One turn or mirror swaps these rows in pairs. Which row does each one swap with?
The rows were stretched afterwards, more along some directions than others.
Vazi: [  2  -7 -29  -6  24  37  -7  25   8  12 -30   4  -4  -8  17  -5  -7  13
  -8  21  -1  15  30  17  -8   4  -5 -19]
vum: [  7  16  -8  15  33  38 -19  14 -12  14   3  -1 -14 -29   1  12  10   0
  24  -2   8   3  13  29  23  22  15 -27]
mev: [-17   3  -9   7   4  43  10  15  -9  -8  -9 -21  18  -3 -17   9  10  25
   1 -33  11  24  15  -4  -7  17  -1 -10]
dabeb: [ 11 -11  -6 -28  23   8   8  13 -47   3 -19   4 -15   0   0  -9 -10  -4
  -9  -8  -2  29  12 -18 -11   8   5  10]
fidol: [-19  22 -16   7   2 -10 -29   2 -45  -1  -6  -8 -30  18 -21  13  18   1
   4   9  20  -1   0   1  -7  13  -8   0]
Geben: [  4  26 -10 -10 -11  10  -7   8   9  20   4   9 -18  -5  -2  19  17  18
  13  15   3  -7  12  27  -5  -5  -8 -18]
keb: [ -4  14 -22  -4   9  26 -24 -38  -4  -1   1   6 -27  15  18  -2  -9 -17
  13 -24 -11  16 -17  -4  15  22 -20  -7]
toda: [  8   8 -26  11  36  22  18  -8   3  -5  10 -30 -23 -17 -13 -10  10 -12
   4 -41  27  -6  48  13   0  11 -17  -7]
ded: [ 14  22 -13  19  39  39 -17  23 -15  17  -7  -1 -25 -25  -1  25  14   3
  27  -6  10   4  25  25  23  27  -1 -21]
Dokag: [-18 -13 -10 -13 -30  34   8   9   2  19  31  21  -3  27  14 -14  -7  18
  36 -15  -8  -4   4  -8   8   0  19   0]
paf: [  6 -23  -9   1  20   1 -11  11  31 -24  30   8   1  11 -16   4  30 -10
   2  30   0  16  -4   3 -10  -5  29   8]
manom: [  7  32  -3  -4  -2  19  -4   9  -6  20  -5   1 -12 -11  -6  17  19  16
  10  10   7 -11  11  29  -3   0  -9 -22]
zasof: [-20  24 -27   0  -8   1 -22  11 -35  -6 -13 -18 -28  18 -29  13  15  12
  -4  15  11  11   2  -5 -19  15 -17   0]
ribo: [  1 -18 -33  -3  20  30  -6   5  17  -5 -24   2  -7  -8  20 -14  -5   1
 -11   2  -7  21  23  19   7   2  -3 -22]
lupi: [ 16 -10  -8  -4   3 -31   6  38 -18 -18  -6 -23 -16 -12 -12  68  19  12
   4  -2   1  26  26  -5 -19   6 -16  32]
Makeb: [  3  -7 -19 -20 -12  -1   4 -17   8 -19  29  10  12  27  17   2  12 -21
  -6 -33 -18  -1  -1   1 -17  -7  11  -2]
kefig: [-12  -7 -24 -15  -4  27  -2  41 -16  -7  22   6  -7  15  31 -14  14   7
  -2  13  -3   9  18 -14 -13   5 -19   4]
Dilo: [-21  -4 -18   2 -13 -23  -9  10 -14  18 -28  -2 -11   3  10  31 -10  29
  17  12  -3   2  28   5  16   3   6  14]
lida: [-15 -16  -9  -7 -29  36  11   1   1  10  31   9  -5  19  13  -7   4  16
  35 -31  -8  -2  -3   1   9   1  14   0]
totos: [-16  20 -18   3   0   4 -28   5 -35  -8 -12 -20 -26   8 -26  14  23   8
  -2  12  21  10   8  12 -15  10 -14  -5]
guga: [-14  19 -18  -3   3   1 -30  11 -47   0 -19 -17 -26  16 -24  13  16   5
  -4  12  18   6   1  -1 -21  16 -19  -4]
Tovit: [-18  13 -18  11 -11 -29  -8  -4 -13  18 -18   7 -29  -9   2  31  -4  17
  15  11  -3   6  25   8  21   3  13  13]
luza: [ -7  17 -11 -20   7  29 -13   4 -39  -7  12   7   3  -6  -3   5  14  -8
 -11 -10   1 -10  13  -7 -26  16  -9 -18]
zupe: [  9 -23  -7  -1  22  -1  -5  12  25 -20  26   8   4  16 -23   6  29 -11
   3  20  11  15   5   9 -11   5  22   6]
Fitik: [ 11   8 -34  14  37  18  18   3  -8   1   6 -32 -29 -13 -14 -12   5  -7
   5 -35  19   4  37   1  -3  12 -10  -8]
fes: [ -6   0 -16   9  21  17  -4 -10  16  -8  27   5 -41 -24   3  -3   5 -17
  -2  -1  15   6  41  27  -3   3 -13 -11]
tafib: [  7   1 -26 -15  -6  -8  11   3  -6  -8  24   6   1  28   2  15  10 -14
   4 -30  -8  -1   8  -5 -18  -2  -1   5]
Pup: [  4 -10  -7  13   8   0  -9 -18  21 -45  26 -16   9   6  26  20  23 -11
  -1 -28  17  12  17  23  19  17 -29  11]
fuzol: [ -4  30  -7 -10  20  33 -10   0 -31   2  19  10 -11 -19 -16  19  17 -17
   1 -15   6  -5  19  -7 -22  23 -13 -14]
Bame: [ -9 -10 -31   6  20  34  -5   7  14   7 -24   7 -13  -5  16  -9  -8  10
  -3   9  -7  15  27  18  12  -1  -1 -18]
gife: [-12 -19 -34  -2  19  26  -5  24  17   7 -17   3  -3  -6  13  -5  -7  10
  -4  18 -10  21  24  13   3   1  -3 -10]
ket: [-13  -5  -5  -6 -26  32  13   9  -3  22  27  18  -7  20   4  -4  -1  17
  40 -27  -6  -5  10 -12   7   3  19   3]
Suv: [ 13  -7 -13 -22  -4   0  11  -9  -9 -14  28   6   0  23   8  -1   6 -21
  -3 -39  -9   0  -2  -4 -19  -4   5   1]
did: [-13   5 -18  15  21  18   2 -12  19  -2  30   7 -44 -26  -7   3   4 -16
  12  -1  15   7  43  23   7   2 -13  -8]
lag: [-26  -3 -15  -7 -16 -28 -12   9 -24  27 -17   7 -22   3  13  25 -14  21
  20  11  -6  -5  23   3  10   6   9   8]
loti: [  8  -7 -14 -21  -2  -4  12  -6  -1  -7  32   7  -2  24   3  10   7 -24
   9 -38 -14   0  -1 -10 -16  -3   7  -1]
far: [-12  -2 -21  -3   1  22  -2  37 -16 -10  27  11 -14  10  28  -3  15   2
   5   1  -3  15  21 -11  -6  11 -26  12]
livot: [ 13  15 -10  12  26  -8   1  40  -9   7  12   5 -27 -12 -10  67  33   3
  38 -25  15   0  31 -11  -3  28 -15  20]
zel: [ -3  28  -9  -5  26  21  -4   1 -22  -9  19   3   2 -13 -23  21  16 -12
  -8 -13   8  -9  16  -8 -22  19 -14 -10]
Zik: [-12  24 -11  18   9  -1   3  12   9  15   3   4  -6 -20   0   2   4   6
  25 -13 -10  16   7   0   7  -6  23   2]
nik: [-14  12 -20  -6  13  24 -17 -32   2   7  -2   5 -27  14  13   5 -15  -9
  16 -14   6  13  -6  -2  11  12 -16 -13]
lidov: [-10  11  -9   5   0  51   6   2 -11  -8 -18 -25  20   4 -10  12  10  18
   3 -48  14  19  25  -2  -4  17  -4  -8]
zezug: [-20 -18 -17  -5 -37  20  10   6   9  18  32  11  -7  29   8  -5  -5  23
  43 -21  -6  -1   2  -2  15   4  16  -2]
rariv: [ -9   4 -22   8  10  19   1  -5  12  -6  39  17 -39 -32   2  -1  10 -13
   5   0   7  11  35  26  -3  10 -15  -5]
kupa: [ -8   6 -25  12  15  12  -4  -8   5  -2  28  14 -52 -28  -3  -4  -1 -12
   4   5   4   9  37  20   1   7 -12  -3]
sotiz: [  1 -15 -35  -6  18  32  -5  21  11   6 -31   4  -7  -9  14 -17  -8  11
  -7  13  -1  24  30  24   1   8  -8 -17]
bunol: [  8  17  -3  13  31  -3   3  31  -3  15  20  11 -33 -11  -7  66  26   2
  43 -23  12   2  35 -16   6  22  -8  17]
Barik: [ -6  21  -9 -10  19  19  -7  -3 -35  -4  14  -2  -7  -8 -16  17   9 -17
   1 -27  10  -8  13 -13 -18  20 -13 -17]
biluf: [ 16 -11 -13 -10  -6 -28  -3  36 -13 -20  -1 -14 -19 -14  -2  55  25   9
   1   4   1  28  34   1 -18  10 -17  30]
bonab: [ -9   8  -7   5  -2  43   4   1 -14 -17 -17 -22  19   1  -9   8  11  19
  -5 -41  11  25  12  -2  -1  12  -5  -5]
dol: [-18 -13  -5  -8 -30  35  12   7  10  10  27  14   6  21  12  -6  -3  22
  32 -25  -9  -4   4  -5   4  -3   9   8]
Sata: [ 20 -11 -14 -10   4 -25   0  34 -10 -23 -10 -19  -6 -15  -8  61  23  10
  -6   0  -1  35  38  12 -25  17 -19  32]
kitop: [  0 -13 -23 -13   9  24  -2  34 -25 -13  21   0 -12  12  21 -14  17   8
  -9  12   1   2   9 -21 -18   1 -26   5]
sino: [ 19 -12 -15 -10  -3 -22   6  32 -15 -28   0 -24  -4 -17  -1  53  23  11
 -11  -6  -2  30  24   7 -28  14 -20  29]
tazug: [  7 -13 -14 -13  -6  12 -16  19   4 -11  17  -5  17  14  23 -16  25 -12
   3   8 -15   7  23   8 -13  -6  23  -4]
lege: [ 17 -13 -14 -11  -8 -26   6  37 -20 -30 -10 -20 -11 -16  -4  52  25  11
 -12  -5   2  32  27   5 -24  10 -14  32]
Muke: [ -5  13 -26 -11   4  19 -19 -30  -8   0  -9  11 -35  12  22   1 -20 -12
  11 -18  -4  16  -3  -5  16  18 -19  -8]
gir: [  1  -4  -2  17   9   1 -12 -23  23 -40  25  -9   5   7  27  22  28 -13
   1 -28  24   7  11  24  22  14 -21   2]
Fiki: [-15  36   8  27  21  21 -45 -16   1  -9  18  11 -10 -10  12  24  34 -26
  11 -11   6  -5  13  27   8  17   7 -25]
bufi: [-22   4 -18   4 -12 -32 -10   8 -17  19 -20   5 -25  -4   3  29 -13  23
  13  17  -8   4  17   5  15   9  13  14]
fivob: [ 10   8 -26  13  35  26  14 -11   1  -2   5 -32 -28 -12  -5  -5   4  -8
  11 -45  30  -2  49   7   9   7 -21 -12]
tafi: [  9 -14  -8 -18  27   9  -1  14 -49   3 -12   1  -3   9   3  -7   1  -6
   1 -14   3  29   7 -20  -9  13   6  13]
tubel: [ 10 -19 -17  -8  26  12 -12  12  31 -26  16   2  14  19 -11  -3  30 -14
  -8  23  -1  19  -1   3 -17   4  13   4]
lekud: [ -9  -2 -18  -2   7  25   1  -5  16  -8  30  13 -37 -30   3 -15   3 -11
   0   5  11   3  34  27  -7   5 -15  -8]
vite: [ 11  22  -5  19  34  -5  -3  28   2  16  19   9 -28 -18 -15  69  36   0
  48 -23  20   2  32   2   5  39 -13  11]
duso: [-19  24 -23  26  20  10  -2  25  17   8   7  12   9  -5  -2  21  10   7
   6  23   9   1  24  -9   4  -9  39  -9]
fune: [  6  19 -23  14  47  24  17  -2  -7   1   6 -26 -24 -12 -10  10   9 -12
   6 -41  24  -7  57  11  -7  14 -10  -7]
mogot: [-19  -8 -15   9 -11 -36 -11   2 -17  14 -18  -2 -22  -2   6  28 -11  20
  19   3   3   0  13  11  23   1  -1  11]
sog: [ 16  -4 -15 -17  -4  -8  12  -8  -6 -13  21  -2   3  19   3  13   9 -20
  -1 -40 -10   5   3  -7 -22  -6   6   8]
Tadig: [-12  -1  -8   5  -1  45   9   6 -13 -17  -8 -24  22  -9  -9   6  17  21
   2 -42  13  21  13  -5  -5  12  -3  -1]
mif: [-12  18 -21  21  29  10  -4  25   6   4   8   7  -2 -15 -10  16   9   9
  -7  29  15   2  26  -6  -2  -9  38 -14]
rop: [-13  24 -14  24  18  -6   7   8  16  16   0  -1  -6 -16  -3   8   0   6
  27 -16   0  10  28  -2  12  -4  20  11]
gif: [-14  14 -27   0   3  -5 -22  13 -39   0 -10 -20 -32   9 -34  10  22  11
  -2  20  17  11   0   4 -20  17 -12  -2]
bubo: [ 22  22 -14  14  26  -1   5  22  -3  -1  12   6 -31 -22 -11  59  35   0
  37 -27   9   3  40  -6   4  27 -19  17]
fum: [  7 -23 -13  -3  19  -4 -11   2  29 -20  24   7   2  19 -16   1  27 -19
   0  21   1  16  -2   2  -9   1  25   9]
filu: [  1  -3 -17 -14  -4  -4  14 -11  11 -10  32   7  10  29   8   6  10 -21
   8 -33  -5  -3  11  -3 -14  -7   5   4]
Parif: [ 13 -12  -8 -20  20   1   9  14 -49   2 -12  -1 -21   0  -9   2  -1   2
  -2  -1  -3  31  -5 -28  -6   2   8  12]
Duv: [  6 -21 -16   5  27  -7 -12  11  31 -19  24   5  -1  13 -23   9  31  -9
   3  26  10  18  -7   6 -13   6  20   6]
Tivad: [ -6  25 -13 -16  10  28 -10   3 -28  -8  15   7  -2  -9  -9  13  14 -12
  -4 -17   5  -1  17 -12 -21  22 -15  -9]
Magol: [ -6  -6 -13  15  11  -3 -15 -28  28 -37  26  -8   5  18  24  33  34 -13
   4 -28  25   7  19  23  19  14 -23   9]
Ged: [-12   1 -11   7  -7  47   8   7 -18 -18 -12 -22  19  -2  -8   8  13  22
  -1 -41  11  23  23   0   3  11  -4   2]
pib: [ -1  29  -9  -5  21  27 -10   6 -40 -10  10  -1  -7  -7 -14  27  18 -11
  -6 -16   6  -6  10 -13 -19  23 -18 -14]

Barik pairs with loti
ded pairs with rop
bonab pairs with Dokag
mogot pairs with gife
dabeb pairs with Muke
rariv pairs with sino
Fiki pairs with tazug
Magol pairs with kitop
vum pairs with Zik
livot pairs with toda
kefig pairs with gir
zezug pairs with mev

